Rotation paths and how fast each direction turns (degrees each step):
Each turn is a multiple of 5 degrees from 10 to 175, or 0.
Each row of a path follows its step; steps can be skipped.
Path 1:
step 0: [ -1.2   5.3  -9.3  -1.7  18.3   9.7   6.9   9.8  -0.8 -15.1   5.2 -12.6
  14.9  12.2  18.2   7.3   2.4  19.3  -9.8  -7.1  11.6  -9.4 -11.2  -4.2
   5.3  19.7  -2.9  -7.6 -14.8  -3.8 -27.8 -14.9  -4.6  11.5  -3.3  12.6
 -18.2   3.5 -17.8   3.3 -16.8 -24.3 -14.5 -10.0 -19.9   0.4 -32.8   0.6
   8.1  -1.0  13.0]
step 3: [ 27.3  -0.2 -10.5  -5.3   2.1  -1.8 -17.2  -2.2  12.6  -2.7   2.5   1.9
  25.5  -7.3  -2.6   5.8  22.7 -21.7  -5.4  12.0  12.0  23.1   8.9  -0.2
  23.2 -13.3  -9.3   3.1  19.5 -18.8 -15.2  -2.2  -7.1  22.1  -6.0   5.0
  13.6  -6.6 -13.1 -26.7  21.9   1.9   2.7 -11.9  -0.5  -1.0 -15.6  -1.2
   5.4  -2.8   6.9]
step 5: [  4.5  -5.9  -1.6  -3.3   8.5  -5.3 -12.6   1.7  16.0  -5.2  -7.0   5.0
 -10.4   3.6  16.9   4.2 -22.1 -12.5 -24.7  -5.1   4.3 -12.4  16.8   6.5
  -3.3  -8.6  29.6 -19.7   2.8  14.8 -17.7  11.2 -25.6  -4.8  -4.1  -1.1
  11.7  10.2  -8.6   9.7  -3.2 -15.6 -12.8  -4.8 -13.3 -13.0  -7.5  -4.6
  15.9 -21.3  26.1]
step 6: [  3.7  -4.9  -6.9  -8.0   0.9 -15.8  10.0  -7.2   9.7  -4.8 -17.6 -11.4
  12.1 -14.1   2.9   9.6 -16.6   2.8  -6.1  -0.2   6.7  -2.8  -5.5  -0.9
  -3.4  -1.7  21.8 -10.7  -3.8 -31.6 -16.7 -33.4 -17.5  -7.2   7.4 -18.4
   5.1   5.3 -25.7  -0.5 -25.2  -8.0 -14.2   9.2  -5.2 -16.7   7.6  -2.3
   4.6 -20.6  10.9]
step 8: [-18.2  10.1  -5.2   1.2  -0.6   0.6 -22.1  -4.8  -4.7  -3.0   5.4 -18.9
   2.9  -8.0  -7.5   1.1   6.2   1.1 -15.2   2.7  27.5   3.0  13.6  -4.1
  -3.1 -11.5 -22.9  -7.8  -7.5   0.7  -6.8   2.8  -6.0  20.7  23.0 -27.3
 -18.8  -7.6 -21.9   3.0  25.6  -3.5 -11.8   3.1 -14.3 -12.4 -24.8  14.9
  -2.2   3.0  -3.7]
step 11: [  4.6  -2.6  -2.1   5.9   8.1  -0.9   3.4   2.0 -15.1 -25.9  -5.8   7.5
   2.3  -0.8 -16.3   9.1   3.0 -16.9   6.2  11.5  -3.2 -10.7 -16.9  14.5
  11.3  -3.2  33.8 -18.1  -5.6 -14.6 -15.1   2.5  -6.9   8.0  16.0  -4.2
   4.1   9.7  -3.6 -14.4  15.6 -20.6   8.4 -11.0  -9.9 -25.9 -14.6 -20.9
  15.6  12.7  14.8]
step 12: [-11.5   7.6  11.1  -0.3   9.8  -5.8   3.2   2.6 -21.1   1.7  -4.9  -9.9
  -3.1 -19.6   5.3   6.4  -2.6   2.8   5.0  16.0  -0.7  -5.8   8.8  20.2
  -3.6   3.2   9.7 -30.4  -1.3 -28.0  -4.1 -17.8   8.4   9.4   8.9  18.5
  -2.1  20.4  -8.1 -21.4  -8.6  -8.5 -17.7  -9.4 -20.1  -2.9 -38.8  -5.8
  -3.8  -3.6  -2.3]
step 16: [-20.0  12.4   0.4   7.6   0.0  11.0  -5.8   2.0 -11.9  -4.3  10.1 -19.8
  19.7  15.4   0.8   8.2  16.5  -5.5  -2.5   5.3  14.7  -7.4  13.9  12.8
   9.0  10.2   8.1 -21.8  -6.0  -6.0  -2.4  26.5 -20.3   3.4 -11.2   4.3
  12.6  -9.3  -9.9   6.2  19.9   7.5   4.4   1.2   2.2  20.7 -24.8 -15.5
  16.8  -6.6  23.6]
step 20: [-13.1   8.4   9.9  -7.5   3.8   2.7   0.9   3.0  18.5  10.2  16.9 -11.7
   4.4  -2.6   2.7  12.6  12.3  -3.8  -1.1  16.2  19.1   5.9  20.8 -12.6
  11.8  -7.7  -1.0  -1.6  24.6 -19.6  -6.4  10.5   2.7  29.9   6.5  11.0
  -2.1   0.6  -7.9  -2.8  19.6   9.2 -10.6 -25.3 -30.8 -23.4   4.1   3.9
 -10.4   1.3  10.8]
Speeds:
[-4.4 -2.1 -5.2 -2.1 -5.0 -1.3  7.1  4.8 -1.2  8.4  9.3  3.7  0.2  8.9
  3.4 -4.4  5.3  0.3 -0.9 -0.9  2.1 -3.2 -0.9 -0.3 -1.6 -0.8  1.7  0.9
  0.0 -1.4  2.7 -1.0  5.5 -0.4 -4.0  5.1  1.5 -3.6 -0.8  0.6  0.2 -1.0
 -1.9 -0.8 -0.1 -1.0  6.8 -0.2 -3.4  5.0  1.3]  10
[-4.4  3.3 -0.1  4.7  9.6 -1.0  2.3  1.4  1.3  2.3  6.3  9.4  1.6 -3.2
 -0.2 -2.1 -2.1 -0.6  0.5  0.4 -0.4 -1.2  2.8 -3.0  2.8 -0.2  1.9 -0.5
 -1.8  5.8 -1.5 -2.7  0.3  5.0  3.5  2.4  3.5 -2.4 -2.7  4.2 -1.7  4.7
 -4.1  1.2  3.5  3.7 -9.1  6.5  2.0  2.1 -2.4]  85
[-5.7 -4.2 -2.1 -0.1 -3.6  2.0  0.1 -3.4  1.0 -5.8 -4.7  2.3  0.4 -9.4
  0.9 -4.4 -0.5  1.4 -2.4  4.8  7.0  1.3 -4.4  0.4 -0.2  5.5  2.9 -6.4
 -8.2  2.2  1.4 -4.6  5.7 -1.1 -3.4  4.5  0.2  1.7 -1.5 -3.6  1.1 -0.4
 -1.7  4.6  2.1 -0.3  1.0  1.4 -5.5  0.7  1.4]  65
[-6.6 -0.2 -1.4 -2.5 -2.0 -0.5 -5.0 -0.8  3.8  3.4 -0.2  0.8 -5.5 -5.0
  2.3 -0.3 -4.8 -3.8  0.6 -4.2  6.2  3.0 -1.1 -1.9 -3.5  2.3  6.2  6.4
  2.7 -0.6  0.0 -3.3  1.5 -2.4  5.6 -5.4  2.6 -7.2 -4.3 -0.1  4.4  3.2
 -1.0 -7.7 -2.0 -1.0  3.9 -1.2  4.1 -3.6 -0.4]  25
[ 3.0  6.8 -0.1 -3.2  0.0  2.6 -2.1  1.3 -1.9 -0.4  3.4 -0.6  5.2 -1.2
  1.7 -3.3 -2.2  1.1 -5.1 -3.5 -4.3  3.6  3.9  1.5 -3.9  5.7  1.8  1.1
  0.6 -6.3 -3.8 -3.9  0.5 -5.2 -4.5  0.1  8.0 -4.1 -4.0 -3.0 -1.9 -4.9
  6.1  2.1 -1.3  1.6 -4.3  2.0 -5.7 -1.7 -6.4]  115
[ 8.9  2.1  0.7  3.4 -2.0  0.0  2.6  5.0  2.7 -3.3  0.8  5.8  1.0 -1.3
  2.8 -4.4  1.3 -1.7  1.6  4.4  3.8 -3.4 -4.2 -3.2  1.0  6.3  1.9  2.6
  2.9  8.3 -8.2 -0.3 -3.0 -4.3  1.2  1.9 -0.6  1.3  3.8  3.3  3.9 -0.9
  5.9 -3.2 -4.4 -5.4  0.8 -3.1 -0.1  2.1 -2.2]  170
